In the rows, zero is written as 100.
Rotation paths and how fast each direction turns (degrees per step)
Each turn is a multiple of 5 degrees from 10 to 175, or 0.
Each row of a path follows its step; steps can be skipped.

step 4: [131,  82,  73, 131, 129, 136, 100, 118, 102,  79,  86, 128, 108, 101, 104,
  84, 125, 138,  90, 104,  89,  76, 112,  95, 104,  94, 111,  93, 114, 107,
  94,  73,  69,  57,  86, 105, 100, 143, 101,  77, 106,  94,  86,  85, 105,
  97,  94,  62,  94, 101, 108,  88, 113,  97,  79, 115, 102, 110, 111,  98,
 130, 103, 121,  82, 119,  88, 113, 107,  90,  73,  95, 103,  87, 108,  93,
  88,  76, 120,  94,  80,  93]
step 12: [104,  85,  76, 111, 148,  89,  81, 105, 135, 108, 114, 124, 138,  83,  90,
  95,  70,  91,  80, 127, 105, 116, 120,  74,  84, 103,  79, 118, 107, 130,
  80, 114, 114,  76,  73,  75,  87,  74,  92,  84,  96,  93,  98,  99,  93,
  86,  84, 112, 103,  89, 114, 122, 101, 116, 122, 101, 110,  82, 127,  93,
 132, 109,  91, 109, 111, 109, 102, 105,  86, 100, 119,  91,  87,  94, 103,
 124,  92, 117, 110,  65, 126]
step 18: [105, 117,  97, 111, 104,  99, 112,  96, 110,  53, 111, 115, 104,  96, 122,
  96,  96, 104, 104,  99, 135, 101, 117, 111, 115,  72,  78, 105,  80,  89,
  77,  67,  55,  84,  95,  85,  66, 110, 100,  74, 106,  96,  91, 100,  57,
 104,  67, 121, 125, 120, 105, 110,  78,  95, 119, 104,  97, 114, 118, 104,
  92, 108, 133, 120, 126,  91, 117, 118, 102,  77,  95,  87, 109,  88,  70,
 107, 115, 118,  91,  78, 109]
step 19: [106,  88,  84,  82, 124, 117,  91,  94,  98,  63, 104,  96, 132, 101,  59,
  84, 106,  71,  90,  96, 149,  97, 118,  72, 112,  98, 100,  90,  84, 113,
  88, 101,  95, 113,  89,  66,  86,  80, 102, 100, 116,  74,  95, 116, 123,
  88,  77, 124, 114, 105, 111, 115, 104, 103,  90, 101, 125,  68,  96,  81,
 112, 138, 117, 107,  91, 100, 114, 115, 101,  82, 106,  81,  82, 119, 125,
 132, 122, 108, 111,  89,  93]
step 20: [ 90,  63,  76,  92,  98, 103,  64,  97,  93,  65, 102, 106, 108, 107,  94,
  77, 114, 110, 101,  70,  99, 121,  90, 108,  78,  94, 106, 115, 109, 133,
  61,  85,  81,  63,  88, 121,  92, 109,  96, 105,  95,  69,  63,  95,  95,
 121,  75, 103, 105,  98, 101, 108, 113, 113,  85,  98, 102, 131,  79,  94,
  95, 107,  92, 123, 100,  79, 125, 107,  94, 130, 108,  67, 111, 141,  96,
 114, 122, 109,  93,  99, 116]
step 22: [130, 108,  87, 120, 114, 120,  81,  99,  88, 105,  80, 124, 111,  88,  71,
  82, 126,  93,  99,  97, 102,  82, 112, 113, 112,  59, 110, 104, 141,  89,
  95,  87,  97,  67,  83,  96,  84, 122,  79, 118, 105,  95, 130,  67, 116,
  98, 100, 105,  76, 142, 103, 104, 123, 115,  92, 110, 111, 130,  99,  91,
  86,  94, 100,  71, 118,  71, 101, 117, 100,  85, 109, 116, 102, 119,  58,
 115, 116, 110,  91, 103, 109]
step 26: [ 81,  97,  84, 104,  91, 140, 102,  99,  93,  97,  96, 118, 133,  93,  98,
  76,  97,  91,  76, 110, 119, 124, 121,  77,  99,  99,  88,  83,  77,  93,
  76,  98, 106,  90,  92, 111,  81,  73, 109, 105,  90,  50, 118,  83, 131,
  73,  62, 100, 104, 101, 123, 121, 137, 110, 115, 104,  89,  77,  77, 114,
  80, 111, 138, 112,  96,  78,  88, 101,  94, 105,  99, 112,  77, 111,  94,
  72, 109, 116, 115,  94, 120]
step 31: [ 82,  95,  80,  89, 139, 117, 112, 106,  90,  66,  99,  97, 113, 113,  65,
  84,  99, 113,  96, 121, 112, 124,  78, 120, 113,  96,  99, 108, 105, 137,
 105,  86,  86,  92,  83,  89,  75, 108,  84, 107,  78,  98, 113, 125, 110,
  94,  75, 122, 115, 114, 104, 107, 146, 122, 127, 100, 103,  73,  97,  95,
 105, 108, 118, 103, 119,  93, 137,  91, 118,  89, 116,  72,  93, 122,  92,
 119,  95, 119,  64,  79, 101]
Directions:
[ 94, 104,  98,  96,  99, 102,  96, 104,  99,  97,  94,  97, 100, 100,  97,
  97, 107,  95, 102, 102,  92,  98, 100, 101, 102, 101,  91, 101, 104,  94,
 101, 102,  96,  96,  95,  99,  96,  97, 100,  94, 107, 100, 106,  97, 104,
 101,  99, 101, 104,  97, 106,  98, 107,  92, 106, 104,  99, 101, 105, 107,
 101,  95, 101,  94, 106, 100, 104, 104,  99, 104,  95, 101, 103,  94, 103,
  97, 100,  98,  95,  93,  97]
80
[107,  95,  98,  97,  95, 102, 100, 100,  99,  97, 103, 100,  94,  98,  98,
 100, 101, 104, 103, 105, 104, 100,  98, 100,  98, 101,  97, 108,  95, 102,
  96,  97, 101, 101,  94, 107,  98,  99, 103, 102, 102,  99,  97,  99,  95,
 109, 104, 104,  98, 100,  96, 110,  95,  97, 101,  96, 100, 105, 108, 106,
  99,  98, 101,  99,  94, 111, 103, 105, 105, 100, 102, 103, 106,  92,  99,
 102,  98,  98,  98,  99, 106]
160
[103,  99, 104, 105,  99,  94, 108, 103,  97, 102, 101,  96,  97,  98,  99,
 102, 104, 101,  98,  98,  96, 105,  95,  96, 103, 103,  99, 106, 101, 102,
 105,  99,  97, 103, 102,  97, 106, 101,  95, 102,  97,  92,  97, 106, 107,
 103, 101, 105,  97, 103, 108,  98,  97,  97,  95, 102, 102,  94,  98, 101,
 105, 106, 102,  94, 100, 104, 109,  95, 104,  91,  98, 101, 102,  99, 106,
 101,  99,  99,  98,  90,  99]
175
[ 97, 100,  99,  98, 102,  97,  98,  97, 104,  92,  99, 107,  96, 101, 104,
 101,  96, 106,  95,  98,  98, 100,  97, 103, 110,  98, 101, 101, 104,  95,
 100,  95,  90, 102,  98, 100, 102, 104, 102,  96,  97,  95,  99, 103,  99,
  96, 111, 106, 101,  97, 105,  96,  98, 101,  98, 100, 101, 102, 102, 107,
  92,  97,  91, 100, 104, 101,  93,  98, 103, 102, 101,  92, 104, 103,  97,
 103, 101,  97, 102,  98, 107]
160
